Each path below is one point turned by a fixed rotation once a step. After each direction that follows a path, write how fast that rotation turns it, in degrees per step (0 if it stays still).
Each turn is a multiple of 5 degrees from 10 to 175, or 0.
Each row of a path follows its step; steps can be skipped.
Path 1:
step 2: [-16.7  -2.9 -33.8   5.6  -5.1  -6.4  -8.8  -0.9  -4.0   6.2  21.5   1.3
 -10.5  -3.1   5.3  -4.6  -7.9 -11.1  12.4  12.1  18.8   3.1  -3.2  -0.6
  -1.2  19.8  -0.9  -6.8  12.1   9.8   8.2  -0.9  -9.9   0.0   0.1  -0.1
  -7.2  -1.8  -1.5]
step 3: [ 12.7  -2.3  -6.1  -2.5 -20.4  -4.6  -0.5  -7.5  -7.7 -14.5  -3.2  -3.2
 -13.4  13.8  -7.4  27.7 -11.3  -0.6   6.1  -0.8 -26.1 -12.9   5.1  -2.1
  11.2  -1.8 -14.2  -3.2  -5.4  -1.9   4.0   6.8   5.0 -10.8 -12.0   5.1
  -4.5  -3.6  -9.1]
step 4: [ -3.3   5.4 -10.9   7.4  20.2  -5.1  11.7  11.4  15.1  10.5   9.8   5.8
   2.7  -4.4 -14.2 -13.4 -18.3   9.8  21.2   1.3   0.0 -11.9  -5.5   7.4
   9.2   3.7   2.0  12.0   5.3  -4.3 -16.2   4.5  -2.8 -11.2  -2.0  -1.8
 -17.2  11.8  -9.0]
step 10: [-16.4  -8.4   5.9   0.6   3.9  -8.0 -14.7   5.4   5.0   8.8 -11.8   6.1
  -8.4 -10.8  -8.0   1.6 -21.6  -5.2   0.6  11.7   9.3 -10.0  11.5 -13.2
  12.8   2.2  -4.3  -0.8  -5.1  -2.1 -14.7   0.2  -7.5  10.4 -17.8   0.3
  -5.7  14.5 -22.9]
step 11: [  1.3 -15.3 -22.6  -8.6  -5.8  -3.8  26.0   3.0 -16.0 -14.1   6.9   8.4
  -9.2   0.0  -8.8   6.7   6.2  -7.2  17.6   6.3   3.4  -2.5  -8.2  -0.8
  -7.6  13.9  18.9  -2.7   3.2  -3.1   9.6  -7.8  -0.3   1.2  -9.8  12.9
   0.7  12.5   3.9]
step 12: [ -8.2   3.9 -16.8   1.4   6.1 -12.5 -20.7 -10.1  -2.8   4.7  -2.0   8.3
   6.6  18.4 -10.1  13.5 -19.8  -3.0  -2.4  14.7  -0.3 -10.9 -11.7  -0.6
   0.7   0.3 -12.5  -3.8  -3.5  11.0   0.5   7.3  -4.7 -21.8 -10.9   0.6
  -2.8 -18.6  -5.3]
step 13: [ 15.0  -7.8  -0.6   3.5 -16.3   3.3  16.4  11.5  11.3   1.0  10.2 -10.8
  -2.2  -4.5  -3.5   6.0 -13.2   9.2  14.4  17.2 -21.5  -5.1  -2.0   7.2
  11.9  14.1   1.3   5.8  12.8  10.7  -4.4   9.3   0.1   0.9  -6.8 -15.1
  -2.5  17.4  -0.7]
step 14: [ -1.4   6.7 -18.6   6.9   5.7   9.3   1.7  -8.2  -0.7  11.6   3.7   4.7
 -15.6   1.7 -14.7 -12.5 -24.6 -20.3  -7.3 -13.6  10.0 -17.7   6.2  -8.2
  -8.1  -2.2  -3.6   0.9  -1.3 -12.1  13.9   8.1   1.5  -8.1  -3.9  -6.5
 -12.6  10.9  -1.6]
step 15: [ 15.2  -7.2 -14.4  -9.2  -5.6 -24.2   8.3  17.3   2.2  -3.3  -5.4 -13.1
  -2.7   4.2  -3.5  12.2  -9.8  -1.8  -3.0   6.4  -1.8  -1.7 -19.7  10.8
  11.2 -18.4   0.1   0.6  -6.6  -8.7  -6.6 -11.2  16.9   5.1 -13.6   4.0
   0.7   2.9  13.0]
step 17: [ -9.4  -9.9  -7.2  -9.2 -13.9  -8.7   5.7   0.0   6.8   4.1 -20.1 -10.3
 -11.5  -4.2  -9.2   4.9   2.5  -5.1  -2.2   7.3  -3.8  -6.8 -17.6  -5.6
  -0.1  16.8   4.9   5.2  13.1 -12.2  16.6  16.1  -9.9  16.1 -13.1  -6.3
   7.7  -1.1  17.0]
Directions:
[-2.5 -3.3  1.6 -4.1  3.8 -3.1  2.5  1.5  1.0  4.3  3.8 -3.9 -0.2 -1.9
  3.4  8.5  0.6  6.9 -6.0  2.3 -0.7 -6.0  5.1  3.1 -1.6 -0.3 -1.7  4.6
 -4.5  2.1 -5.7  2.5  2.6 -3.8  2.4  1.1  0.1 -0.9 -2.1]	120
[  3.8   1.7  -7.8   4.7  -2.0   5.4  -1.3   1.8  -1.4   0.4   0.0   0.0
   0.8  -2.6   0.1  -2.0  -1.3   3.5   2.4  -2.1   2.4  -2.0   2.0   1.4
 -10.6   4.2   2.6   3.1   0.9   2.9  -4.3  -5.3  -2.7  -1.9   6.8   4.7
  -3.3   0.0   2.4]	155
[-1.0  0.9 -3.9  4.5  2.5  0.4 -0.5 -1.4 -0.8  3.2  2.4 -4.8 -2.4  5.2
 -3.7 -1.5  4.7  5.9 -2.0  1.3  3.6 -1.2  5.3  0.9  2.3  7.5  4.0 -1.0
 -4.7 -5.7  8.0 -2.9 -0.8  2.2 -1.2 -2.8  4.4  3.3  0.1]	120
[ 6.8 -0.1  4.4  6.0  0.8  1.8 -2.8  0.4  4.6 -3.4 -3.5  0.1 -0.3  0.9
 -5.0 -2.1  5.5  2.1  3.3  6.0 -4.6 -3.4  5.0 -3.0  2.9 -0.5 -4.7  3.8
 -1.0  2.2 -6.7  1.1 -4.1  2.6 -1.1 -1.8 -0.5  3.1 -4.1]	115
[ 5.9 -0.2 -0.8 -0.9 -0.3 -0.9 -0.5 -2.4  4.4  2.9 -1.9 -1.8 -1.6 -1.5
 -0.4 -4.6  0.1  2.5 -5.7 -3.7  2.4 -4.3 -1.4  0.6  1.0 -9.7  0.4  3.6
  2.3 -2.0 -0.6 -0.4  1.6  3.2  3.3 -6.0  2.8  1.0 11.0]	40
Path 2:
step 1: [ -4.8  -6.5  -1.2   9.6  -0.8   7.8   0.3  19.4 -12.4  13.4  19.4   9.7
  -5.9  10.2  21.7   4.8  10.4  -4.9   0.7 -17.2   4.9  -9.5  -7.0  -4.0
 -11.5  -7.5 -13.9   6.1  11.0  -9.6 -14.8  -7.0 -10.0  12.6   9.2 -12.0
  -6.7  15.0   1.7]
step 2: [-15.0   3.1 -10.4  17.6   0.6 -17.6 -18.4 -14.4  -6.9   5.1  -5.2  -0.4
  17.7  -2.0   3.8   6.3  23.1   6.6   5.4 -22.1  -3.3 -10.3  -1.9 -18.7
 -10.2   7.0  -1.9  -3.7  12.0   2.9  10.0   4.1   1.6   9.2  -0.4  -7.2
   8.8   6.8  -8.4]
step 4: [ 16.9  14.6  -4.9  -1.9   4.5  -8.6   2.3  20.4   0.9  -0.7  11.6  -3.7
 -12.8  17.4  -6.2  -8.2  -8.7   8.3  20.5  -0.4   6.3 -14.5  -5.9   6.2
   8.3 -17.8   6.9   8.0   2.1   1.8 -20.0  -3.6  18.4   7.5  -4.4  -7.2
   6.0 -12.6  -1.6]
step 5: [  1.5  13.7  -2.8  -0.6  -3.0 -10.2   3.1  13.6  -3.9  -4.2   5.2 -22.5
   1.3   5.0  -7.5  -0.5   7.2   3.8  11.9  -3.3 -25.7   6.7   8.5 -21.9
  17.7 -15.1 -16.7  -9.5  -6.2  -5.6  -7.0  -0.7  -2.2   7.6 -17.2   8.2
   2.2  11.9  -2.5]
step 6: [ -0.9  -0.7   9.5   3.2 -11.4   4.6   0.8  -0.9   0.3 -13.2  -5.9  -3.8
  -0.5  -0.3   0.4   6.4  13.1 -15.8 -18.6   0.6 -13.6  -4.2   3.1  10.9
 -12.9  -1.8 -15.0  -0.9 -16.3 -12.7 -11.4   3.7  12.0  -5.7 -15.4  -4.3
  -5.7  31.1 -16.2]
step 10: [ 18.7  14.7 -17.7   8.8  -6.4 -12.6   1.1  -7.6   9.1   2.0  -8.4 -22.4
   5.4  15.2   1.2   3.5  14.3 -14.5  17.4 -16.8   2.9   3.3  -0.5  10.3
  -5.3   0.7  -8.5   6.1  10.2  -8.0   3.6   3.6  -9.9 -15.7  -3.8  -6.8
  -1.9 -12.3 -11.8]
step 11: [  2.9   8.9  11.5   7.7  -2.5  12.1  -9.0  -0.6   6.6   9.1  -1.7   3.9
  -3.7  -3.9  -1.0  12.8  -4.0 -19.7  27.8 -14.6 -20.9   4.9  -9.9   1.0
  -0.6   0.9 -14.5  10.7   9.1 -15.0 -14.1   2.5  13.7 -11.7   5.7  11.9
  -6.2   3.0  12.8]
step 13: [-23.4   7.3 -11.8  -1.8  11.1 -12.6  -7.1  -7.5  -7.9   8.9   2.8 -20.0
   8.5  -2.7  -7.6  -9.7  14.8   2.8  -8.5  -0.3  -0.1 -16.2   0.5 -17.7
  -7.4  -1.1   1.5 -14.0  13.2 -12.2  -4.4  13.9   6.1   6.6  -3.4  -4.2
   9.2   0.7 -22.5]
step 16: [ 17.2   4.9   2.1   5.4   8.5   4.8   8.6  15.7 -18.9  -3.5   0.2 -17.0
   4.6   3.4   4.1   8.1   1.4  -3.7  -0.1  -2.2 -21.0  13.2   5.2  -8.9
  11.7  -3.4 -18.3 -16.4  -7.9 -13.8  -6.7  24.4  -7.9  11.3  -3.6  -3.1
  -4.0  -4.8  -5.7]
step 17: [  6.8 -24.7  11.2   9.8   2.0  17.3  -8.8   7.0 -15.1  -7.4  -4.9 -10.8
   7.3  -7.7  -0.6  -5.9  22.7 -11.3  -1.4 -14.5  -6.6   0.5  -4.4  14.1
  -9.0  -1.4  -3.6  -3.7  -3.6 -13.5   0.6  -1.2   2.2  -8.5  -7.8 -13.5
  -8.7  23.8  -3.1]
Directions:
[ 4.0 -4.8  3.2 -3.3 -5.4  3.9  2.9  2.7  0.7  0.3 -1.7 -0.2 -0.3 -0.8
  3.5 -2.9  2.1  1.6 -2.3  1.8 -2.5 -4.8 -1.5  3.0 -3.3  3.2  0.4  5.2
  6.5  7.3 -7.2  3.6  2.3  2.5 -4.2 -3.5 -1.6  2.6  5.4]	135
[-4.7  2.6  0.8  1.4  2.3 -3.2  6.3 -4.4 -0.3  6.7 -0.4  6.5 -1.4 -3.7
 -7.0 -1.0  3.0  7.0 -2.0 -0.2  1.8  0.0 -1.8 -1.1 -3.9  4.9  4.9  0.6
  0.0  1.0 -0.1 -0.2 -0.4  3.3  2.4 -8.1  3.3 -0.5 -1.4]	65
[-3.5 -1.6  0.3 -1.4 -9.0  4.5 -1.5  3.4 -9.1  5.3  2.6 -3.7  0.9  3.0
 -3.8 -0.9  3.4 -3.1  0.5  0.6  2.3 -0.8  1.4 -2.8 -1.8  1.6 -1.8 -8.0
 -2.3  2.6  0.3 -4.1 -3.9  3.5 -4.4 -1.2  2.4 -2.7 -1.2]	95
[-0.3 -7.3 -3.2 -1.7  7.8  0.6 -2.0 -0.1 -5.4  1.2  2.7 -3.0 -0.6 -0.4
 -0.9 -0.7  1.3  1.1  1.1  3.4 -7.4 -0.9 -4.7  4.0 -3.0 -4.1  7.4 -5.0
 -2.4  1.9  1.9  1.9  5.6 -2.2  1.0 -0.4 -0.1 -5.5  3.4]	80
[ 1.6 -2.3 -2.9 -4.0 -5.7 -1.5  2.4  4.4  8.1  1.0  0.0  5.6 -3.7  4.4
 -0.8  2.1  4.9 -1.5 -1.1 -4.3 -7.3 -2.9  0.2 -3.1  0.4 -2.3  2.5  2.2
 -5.6  3.0  4.9 -2.0  3.9  0.6 -0.7  2.1  3.0 -0.8 -5.5]	20
[-10.4  -1.9   1.5  -4.0  -1.1  -3.0   0.3  -1.1  -0.4   1.6  -2.0  -3.4
  -2.0   2.7   7.0   3.9   3.0   4.8  -3.1  -0.1  -0.8  -3.6  -1.5   7.3
   1.6   3.0   0.8   0.6  -0.5  -5.8  -2.8  -3.0  -1.8   3.5   2.4   7.2
   2.4   1.0   0.4]	60
[ 5.8  7.6 -7.9 -1.1  3.9 -2.6  2.1  3.0 -3.5  3.8  1.2  1.2  4.1 -2.6
  4.4 -0.2  1.1 -2.0 -1.9  3.1  1.6 -7.5 -6.5  3.9  3.1  0.3 -2.3  0.7
  2.8  3.0  4.1 -2.4 -2.9  1.4 -2.3  1.2  3.6  0.0 -2.8]	130
[ 1.4 -1.6 -0.7  3.0  0.2  1.1 -3.8  5.4 -0.5  4.8  1.6  3.3 -3.8 -0.6
  2.6 -5.8  1.2  8.3 -3.2  2.4 -4.5 -0.9  2.0 -3.4  9.4 -2.5 -1.2 -2.9
  2.1 -2.6 -3.5  0.1 -3.8  0.1  3.3 -2.0 -6.8 -1.2 -3.6]	95
Path 3:
step 0: [  0.4   1.8  -7.6 -24.4   1.8 -13.1  19.4  -5.3  -0.1   9.4  13.7  -1.5
  14.9  -1.3  -3.1  -2.4  -6.4   7.1  -6.3   5.6  -7.5 -20.0  -2.4 -11.0
  -6.6  -7.2  -7.0   7.4 -27.3 -10.0   5.3   0.7   7.3   9.1  -2.5  12.5
 -14.6 -17.8   6.1]
step 1: [ -9.0  -4.3   1.7   5.1  -5.7   9.2   0.8   8.7 -22.9  12.7  -6.4  -8.7
  -7.0 -11.3   3.3   9.1   4.5 -22.9   2.6   6.9   5.5 -16.7  12.0 -21.4
   7.7  19.6   8.0  -7.3 -16.2  -0.5  14.6  -8.0  15.9   2.9   0.9  -4.7
  -9.5  -6.0  -4.6]
step 2: [ -5.2  -4.2   2.4  -7.7   3.6 -16.6  -7.8 -16.8  15.3   2.8   8.7   7.3
   4.4 -12.9   2.4  14.8 -13.7  -0.8   3.4  -1.7   6.2  -1.6  12.5   0.0
  17.9  17.0  14.2   8.1 -15.6   1.7   0.0   6.2  15.2  -5.7  16.6   2.1
  -8.6  21.8  14.6]
step 4: [ -3.7   5.7 -10.0  -1.2  -8.4  -5.9   4.8  17.7   7.9 -13.5 -22.3  -6.4
  -3.7 -15.9   7.3  14.5 -19.0   8.2  17.3   7.7  -4.4   8.3   2.0  14.9
  14.9  12.8 -10.3  -3.1   7.8   6.9 -13.5  -7.3  -8.4   3.2   5.7  -7.1
 -15.1  -5.2  11.4]
step 7: [ 16.7 -18.9   9.7  -7.4  -0.6  -1.9  10.2   4.4  -9.8   4.1  13.8  -4.0
   6.3  -6.2  -2.3 -14.2 -32.4  -6.3  -5.0   3.7   8.9 -17.1   5.9 -18.9
   4.2   1.2   3.0   6.9  -8.2  -2.2 -18.2   4.4  -1.3  -1.7  16.1   1.7
   4.0  -0.9  15.1]
step 10: [-13.3 -12.4   0.0 -13.6  -2.1   2.2   2.3  10.8  16.2  -4.9 -11.1   3.9
  -6.9 -15.9  17.4 -23.5   1.4  -3.0  10.1   6.5  -4.8 -19.6  -6.4  22.6
 -10.6   7.4  -3.0   9.2   8.3 -14.3   3.6   9.1   2.6  -1.5  -2.1  11.0
   7.1  -9.6 -12.3]
step 11: [-14.0  13.5  -4.6   7.2   6.8 -12.1  12.1   7.1  -5.8  -5.9 -15.1  -0.2
  -1.4 -11.4   7.2   6.3  -5.6  -7.1  16.6  -7.9 -10.1   1.3 -14.9  -7.8
  -8.9  16.5  -3.5  15.4  -2.8  14.4   1.5   5.6 -17.6   5.6 -27.3   9.7
 -10.0   4.5   7.0]
step 12: [ -7.4 -21.5  10.8   2.6  15.2   0.4  -4.2  -0.3 -11.8   0.7 -10.9  16.2
  -1.6   6.8  24.6   0.4 -13.1  -6.8  -8.1   6.8  14.3  -3.4  18.3  -7.1
 -16.1  -7.0  -0.1  21.5  -4.5   3.9  -9.1   1.8 -14.7  -7.7  -0.2   6.4
  -4.9  10.1  -9.3]
step 13: [  2.3 -18.2   9.2   2.1 -10.7  -5.9   4.2  -4.9  -8.9   2.0  14.6   2.1
   2.1  -5.3  -4.1   1.5 -11.8  -1.5 -10.7  12.7 -38.6   2.5  -2.0  -1.5
 -19.9   3.8  -1.5  -5.3   7.9   8.4  -4.5   2.5   1.4  -3.5  -8.3   1.1
 -13.7  25.5  -2.9]
step 14: [  0.4 -10.6  20.0   8.6  -7.6  14.0  24.5  10.4  -2.2   7.5   3.4  15.6
  -7.9   3.9 -13.2   2.9 -17.6 -15.9  -4.4   5.2  11.0  10.0  -5.4  -1.9
  13.9  -8.7  -7.0  -0.9   5.5  11.8 -19.9 -10.5  11.6  -6.4  -8.4   9.4
   0.5  -3.1   9.0]
Directions:
[-4.6 -3.3  0.9  3.2  1.8  1.7  1.5 -1.8 -1.5 -1.3 -3.4 -0.7  5.8  3.0
 -1.9  0.6 -0.9 -4.5  6.8 -2.5 -2.9  5.0  0.6  6.6 -4.2 -3.1  0.1  4.3
  1.3 -1.0 -4.6  0.5 -2.2 -2.6  2.3 -8.3 -7.8  2.1 -0.6]	45
[-2.5 -2.7  2.2  2.0  1.7  0.9 -3.5  4.7 -4.9  2.0 -4.1 -1.9 -1.4  3.4
 -1.1  7.3 -0.8  1.6  1.6 -1.6  3.5  3.0 -9.3 -2.1  0.5  6.7 -0.6 -1.8
  2.2  7.4 -0.4 -4.5  2.2  1.1  0.3 -2.0  1.0 -1.6  7.0]	145
[-2.0 -1.8 -1.1 -1.5  2.4 -0.4 -5.7 -8.9 -1.9  2.4  2.6 -4.0  2.1 -2.5
 -4.2  1.1  3.4  1.3  0.9 -0.1  3.9  4.5 -0.2  0.9  3.2 -0.6 -4.4 -6.8
 -2.8 -8.0  1.0 -6.7 -5.1 -1.7 -3.9 -1.0  0.8 -3.3  0.4]	10
[-6.1 -1.3  2.3  1.8 -3.3 -2.3  0.7  6.7  2.1 -2.9 -2.6 -3.0  6.5 -3.2
 -1.3  5.3  2.5  3.6  0.1 -1.9  3.6 -4.0  1.2  2.6  2.6 -4.2  2.0  1.7
  6.2 -5.0  4.9  0.8 -5.0  3.0 -1.5  2.6  3.5  5.5  2.6]	55
[-2.3  8.4 -0.8  3.4 -4.5  1.5  6.4 -3.3 -0.5  9.3  0.8  6.3  2.8  1.6
 -0.1  3.4  0.0  0.5  4.3  4.3  0.5  0.2 -0.7 -0.2 -4.2 -2.3  4.7 -1.4
 -0.4  0.9  1.1  0.0 -1.2  0.9 -7.3 -2.6  4.2 -2.6  2.2]	135
[-0.1  0.3  2.2  0.2 -2.6  8.0 -3.7  0.3 -4.8 -3.8 -0.6  1.0  1.1 -3.5
  7.9  2.0  5.5 -3.6 -2.2  5.3  1.6 -5.2  0.8  8.3 -1.6  1.0 -0.3 -4.5
  0.9  3.5  3.4 -1.3  0.7 -5.4  0.6 -2.8  1.4 -1.5 -3.7]	160
